One vector is turned by the same rotation once a tick. Each row is the vector after some number of ticks, and that number follows the row.
The counts run from 0 to 331.
[  1 -32  -7  12   7  -8  -5  -9 -17   0  13  19  -7  14  -2   4   2 -16
   7  23  -7   3  -4 -25 -12 -12  -7   4  13   6 -23   5  -5 -16   6   2
  12   8 -21  17  -1   4 -10  -5  10  -6   0 -13  12  15  10 -19   0   7
 -15   7   5 -10  27  12   4  -4  11   1  -6  15   6 -16  -6 -15   7  10
  15   6   8 -12   0  -3   9   5   6] | 256
[  2 -24  -2   5   8  -7 -10 -15 -20   3  13  18  -9  12  -2   6   2  -9
  10  22   1   4  -4 -22  -7 -15 -11   7   8   6 -18   3  -2  -9   5   0
  19   2 -28  13   1  11 -11  -2   9  -3  -6 -17  13  12  20 -22   0   7
 -18   1   0  -9  21  -1   4   6   3  -2  -7  13   6 -14  -5 -20   4  10
   8   8   2 -22  -6  -6  18   5   3] | 57
[ -4 -24  -7  -9   1   6  -8 -10 -11   1   8  19 -11  11  -1   6   8 -13
  -1  12   5  -4  -5 -18  -9 -24 -13  15  -6   4 -18  11 -20 -28   7   0
  -6   2 -32   6  -2   4  -6  -1   3  13  -9 -17   8  20  14 -11  11   3
  -4  -9   5 -13  14  20  13  -5   5 -11  -1  17  -4 -13  -2 -12   4  12
 -11   7  13 -17   9  -2   4   6  -8] | 157
[ -2 -20  -2 -14   4   5 -13 -20  -7   4   3  13  -8   7  -2  11   6  -5
   6  14   8  -3  -2 -16  -4 -24 -18  17  -6   1 -22  12 -12 -16  10  -1
  10   1 -37   5   3  10  -7   4   7  14  -9 -19  11  18  22 -18   8   4
  -7  -8  -1 -13   7   6  13  -3  -1  -9  -3  11  -1 -13  -4 -19   3  12
  -4   7   3 -21   1   2  17   2 -10] | 68
[ -5 -28 -13   1   2  -1  -5  -4  -8   0   5  21 -14  11   3  10   2 -14
   5  15  -2  -1  -2 -23 -14 -19  -9  10   3   4 -21  11 -20 -33   7  -2
  -4  12 -20   6  -4   1  -6  -3  -1  11   2 -17  12  21  14 -19   3   0
  -3  -2   4  -7  21  23  13 -14  10  -5  -6  14 -10  -6  -1  -7  12  12
  -1   3  18  -8   8   6   2   2  -7] | 242
[ -4 -31  -5  -2   4  -5  -9 -14 -15   0  10  17  -8   7  -2   2   5  -6
   0  18   9   2  -8 -15  -4 -18  -5   5   6   4 -18   2  -6 -11  17 -11
  13   2 -39   8  -7  18   3   1  14   2  -6  -5  13  11  17 -20   9   6
  -6   7   5 -12  18   6  12   6  -2  -4  -9  19   2 -21  -5 -19   9  18
  -1   6   8 -14  -2   0  16  10   0] | 140
[ -3 -36 -11  13  13  -2  -7  -2 -14   3   0  18  -9   9   2  10   4 -12
  -2  14   2  -5   4 -22  -7  -9   2  12   8   1 -18   6  -9 -24  14   0
  -1   7 -31  12  -3  -3 -11   2   6  -2  -7 -16   6  21  15 -13   8   6
  -6   1   9  -7  17  15  15  -9  14  -4  -5  10  -5 -16  -2 -20  -1  17
   0  13  10 -18  11   4   5   9   1] | 32
[ -1 -22  -9  14  13  -5  -6  -5  -9   2  -2  17 -11   9   6  14   0 -11
   5  18  -4   0   6 -23 -14 -15  -5   9  13  -3 -24   7  -5 -29   6   2
   6  15 -21  14   5  -2 -12  -2   2  -1   4 -26   7  28  19 -22  -2   4
  -9  -2   0   0  18  13  12 -14   6  -4 -12   6  -6  -7  -3 -12   0  11
   7  10  12 -15   1   9   8   2   3] | 324
[  1 -25  -9   8  12  -1 -10  -8 -13   8   1  19 -15   7   3  15  -4  -6
  12  18   1   2   5 -25  -8 -12  -8  13   8   1 -17   6  -6 -19   6   3
  14   9 -25   9   0   2 -16   0  -1   4  -2 -25  14  15  28 -26  -3   4
 -13  -6   1  -4  14   0  10  -4   7  -3 -11   4  -6  -4  -1 -21   5  13
   3   9   5 -22  -2   4  18   2  -3] | 192
[ -2 -23  -8  -4  -3  -5  -6  -5 -12  -8  -1  14  -9  13   2  -1   8  -5
  -1  25  -2   7  -5 -14 -10 -17  -5   7  15   5 -22  13 -11 -25   5  -1
   2   5 -34  12   2   9   4  -2  13  -2  -4  -4  12  23  23 -16  16   1
  -5   0   8  -4  20  13  13  -7  -3   3 -13  26   2 -10  -4  -6   6  17
   4   2  15 -12  -9   1   7   6  -6] | 94
[ -4 -27  -3   8  15  -2 -11 -13 -16   9   7  17 -12   4   2  13   2  -8
   1  12  11  -4   0 -19  -4 -16  -5  11   4  -3 -17   0  -3 -16  15  -5
  12   2 -35   9  -2   8 -10   3   7   2  -7 -23   7  17  18 -17   2  10
  -9  -2   1  -7  13   6  13   2   4 -11  -7   6  -4 -18  -4 -24  -3  15
  -6  14   5 -23   6   3  17   9   4] | 276
[ -2 -34  -4  -8   8  -1 -13 -19  -6   4   7  10  -5   6  -2  13   5  -8
   9  16   5  -2  -3 -17  -3 -16 -15  14   1   6 -24  10 -12  -9  16  -2
  12   3 -32   5   1   9  -8   6  13   9  -7 -12  16  11  16 -18   9   5
  -6   1   4 -14  14   8  14  -7  10  -2   3  10  -1 -16  -6 -25   7  15
   5   6  -1 -14   5   2  19   2  -8] | 268
[  0 -32  -6  -4   7  -7 -11  -9 -11  -3   0   9  -7   8   2  10   7  -3
   6  24   1   4  -2 -16  -3 -11  -7  12  14   8 -23  13 -10 -15   8   4
   6   3 -33   9   5   5  -5   5  16  -3  -8  -9  15  16  23 -17  18   3
  -7  -2   9  -3  17   7  15 -11   8   7  -2  17   0  -9  -5 -19   1  19
   8   4   3 -16  -4   0  16   3  -9] | 182
[  0 -20 -13  -2  -3  -1  -3 -11 -18  -9   0  23  -5  21  -5   0   1 -17
   8  16  -4  -4  -5 -27  -9 -16 -10   8  -9  10 -18  12 -14 -19   8  -6
   7  13 -32  10  -3   4  -6   4   4   9  -4  -8   8  19  10 -22   6  -3
 -11   8   2 -20  20   9  10  -3   4   0 -10  18   2 -14  -2 -15  13   5
  12   7  12 -11   0   0   4   0  -6] | 18
[ -2 -32 -13  -7   1   3  -7  -9 -10  -5  -4  16  -4  15  -3   5   6 -12
   3  14   1  -6  -3 -21  -5 -15  -9  14  -5   7 -21  16 -18 -20  14  -2
  -1   8 -36   6  -2   1  -5   8   8  10  -9  -6  11  18  13 -15  15  -1
  -3   3   9 -18  14  15  16 -11  10   0  -2  17  -2 -14  -3 -19  10  14
   5   6   9 -11   7   3   6   2 -12] | 24
[ -1 -28 -13   1   3   3  -6  -5 -12  -4 -10  16  -7  11   0  -1   5  -6
  -6  15   4  -3   1 -17  -6 -13   2  11   4  -2 -17  10  -8 -22  17  -7
   5   8 -44  10  -5   6   0   5   8   3  -8  -7   8  22  21 -17  12   3
  -3   4   8 -13  10   9  16  -2  -2  -4 -15  18  -1 -17  -3 -17   6  18
  -1  10  13 -14   0   7   8   9  -4] | 229
[  2 -14 -11  -3  -3   0  -5  -8 -20  -8  -5  22  -8  22  -3   3   2 -12
  10  20  -5  -1  -2 -27  -8 -15 -12  12  -4   9 -16  14 -13 -20  -1   2
   8   9 -33  11   2   1 -10   3   2   6  -8 -14   7  21  21 -23   8  -3
 -15  -2   1 -13  18   2   8  -3   2   1 -12  18   3  -7   0 -15   6   6
  11   8   9 -20  -7  -3   7  -1  -9] | 305
[ -3 -21  -1  -7   7   6 -11 -16  -9   5   1  12  -8   5   0   7   9  -5
  -3  13  10  -4   0 -13  -5 -24 -11  15   1  -4 -22  10  -7 -21  12  -1
   7   0 -41   9   4   8  -5   3   9   8 -10 -20   7  24  22 -13   9   7
  -5  -9   1 -10   7   9  14  -2  -4 -12  -7  12   0 -16  -5 -17  -3  14
  -9  11   6 -23   2   3  14   8  -4] | 72
[ -4 -22  -5   1   6  -9  -8 -12  -3   0   7  14 -11   7   7  16   1 -10
  12  21  -4   5  -3 -20 -14 -22 -14   7  13   3 -28  10 -12 -26   7  -1
   7  14 -16   9   5   6  -5  -3   5   6  10 -21  14  22  18 -25   1   1
  -6  -1  -1   0  22  17  13 -17   4   0  -7  11  -8  -4  -5  -7   8  11
   8   1  11  -7  -2   9  12  -2  -2] | 330
[ -7 -24  -2  -7   2 -11  -9 -22  -7  -2  16  14  -8   8   2  11   3  -9
  10  18   4   3 -12 -16  -8 -25 -16   5   3   6 -27   5 -12 -14  15 -11
  13   9 -25   5   0  17   3   1  12   9   6 -11  15  14  11 -25   5   2
  -5   7  -2  -9  23  14  13  -6   0  -3  -4  16  -4 -14  -6 -13  12  12
   6   1   9  -5  -1   4  16   1  -2] | 133
[  0 -26  -9  13  13  -1  -5  -3  -9   3  -6  14  -9   8   4  11   3  -9
   0  17  -3  -1   8 -21 -11 -13  -2  12  14  -5 -22   9  -3 -28   8   5
   4  11 -28  16   4  -4 -12   0   4  -3  -1 -23   6  28  22 -17   2   6
  -8  -3   4  -2  13  13  14 -13   6  -4 -12   8  -3 -10  -4 -14  -3  14
   4  12  10 -18   3   8   8   6   3] | 321
[ -6 -18  -4  -7  -1   1  -7 -15  -4   3  12  18 -14   7   2   7   3  -9
   4  15   5   2  -7 -16 -15 -30 -16   7   1  -1 -23   7 -15 -28  10  -8
   6   9 -25   6  -4  14   1  -6   2  15   5 -19  13  20  17 -23  -1   3
  -3  -3  -3  -8  17  19  12  -4  -6 -13 -11  15  -7 -10  -3  -5  12  11
  -7   2  16  -9   1   7  10   4  -3] | 0
[ -5 -25  -6  -8   1   5  -8 -10 -12   1   8  18 -11  10  -1   5  10 -12
  -3  12   4  -4  -4 -17  -9 -24 -12  15  -3   3 -19  11 -19 -29   8   1
  -7   0 -32   7  -2   3  -5  -1   5  11  -9 -16   7  22  14  -9  11   4
  -3  -9   5 -12  15  21  12  -5   5 -11  -1  18  -2 -14  -2 -11   1  12
 -11   7  13 -18  10  -2   3   8  -7] | 158
[ -6 -28  -2  -8   2  -8 -10 -19  -9  -2  14  13  -8   7   1   6   6  -7
   5  19   8   3 -11 -13  -6 -23 -12   5   6   5 -25   5 -11 -12  17 -12
  12   5 -32   5  -3  20   5   1  15   6   0  -7  15  12  14 -21   9   3
  -5   6   2 -10  20  11  14  -2  -1  -3  -5  19  -1 -17  -7 -15  11  16
   2   1   8  -8  -2   2  17   5  -3] | 136
[ -2 -21  -2 -11   6   7 -12 -18  -8   4   1  12  -8   6  -2   9   8  -5
   1  13   9  -3   0 -14  -5 -25 -15  16  -2  -2 -22  12 -10 -18  11  -1
   8   0 -40   7   3   9  -6   4   8  12 -10 -19   9  20  23 -15   9   6
  -5  -9   0 -12   7   8  14  -2  -3 -11  -4  11  -1 -15  -4 -18   0  13
  -7   9   3 -22   2   2  16   5  -7] | 70
[ -3 -21  -5  -5   2 -12  -8 -12 -15  -8   4  15  -7  16   3  13   5 -11
  13  23  -4   2  -6 -22  -7 -17 -15  10   4  14 -25  13 -16 -19   2   2
   2   8 -24   9   8   3  -5   5  11   1  -2 -12  10  21  14 -20  16  -3
  -9   1   2  -4  25  11  14 -15   9   6  -1  17  -2  -6  -4 -14   2   9
  14   3   7 -12  -3  -2  10  -3 -10] | 176
[ -4 -18  -6  -9  -5  -6  -7  -8 -11  -9   1  14 -11  13   4   2   8  -7
   2  24  -1   6  -7 -14 -11 -23 -10   7  10   6 -24  13 -15 -27   4  -2
  -1   7 -31   9   3   9   5   0  11   3  -1  -8  10  24  20 -19  16  -2
  -4  -2   3  -2  21  15  15 -10  -4   1 -11  25  -2  -7  -4  -4   6  14
   3   1  16  -9  -8   1   7   4  -8] | 91
[ -2 -25  -5  -7   2 -11 -10 -12 -13  -7   2  12  -7  14   3  12   6  -8
  11  24  -2   3  -5 -19  -5 -16 -13  11   7  12 -25  14 -15 -17   5   3
   3   7 -27   8   8   4  -4   6  13   1  -4  -9  13  19  17 -19  18  -3
  -7   0   4  -4  22  10  16 -15   9   7   0  18  -2  -7  -6 -16   3  12
  12   2   5 -12  -4  -2  12  -1 -12] | 178
[ -3 -35 -11  14  14  -4  -6  -2 -15   4   1  20 -10   9   3  11   3 -12
  -1  14   1  -5   3 -23  -7  -9   1  11   8   0 -18   5  -8 -25  12   0
   0   8 -30  12  -3  -4 -12   3   5  -2  -5 -18   5  21  14 -13   6   6
  -7   1   8  -6  17  15  15  -9  14  -4  -5   8  -6 -15  -3 -19  -1  16
   1  13  11 -18  11   4   6   8   2] | 33
[ -3 -33 -11  16  14  -4  -6  -3 -16   4   2  20 -11   9   4  12   1 -13
   1  14   1  -5   3 -25  -8  -9   1  10   7   1 -18   4  -9 -25  11   0
   0   9 -27  12  -3  -4 -13   2   4  -2  -4 -20   6  21  13 -16   4   6
  -7   1   7  -5  20  14  14  -9  14  -5  -6   7  -7 -13  -2 -19  -1  15
   1  12  12 -17  11   4   5   8   3] | 34
[ -6 -19  -4   8  13  -6  -9 -14 -18   7  11  23 -16   7   4  15  -1 -11
   6  11   9  -4  -2 -22  -7 -20  -9   9  -2  -1 -16  -1  -7 -21  10  -7
  10   6 -28   7  -2   8 -10   1   1   6  -1 -28   4  19  16 -22  -2   6
 -10  -3  -4  -4  17   7  12   2   2 -13  -9   5  -8 -12  -2 -20  -2  10
  -6  13   8 -23   6   3  13   6   4] | 280
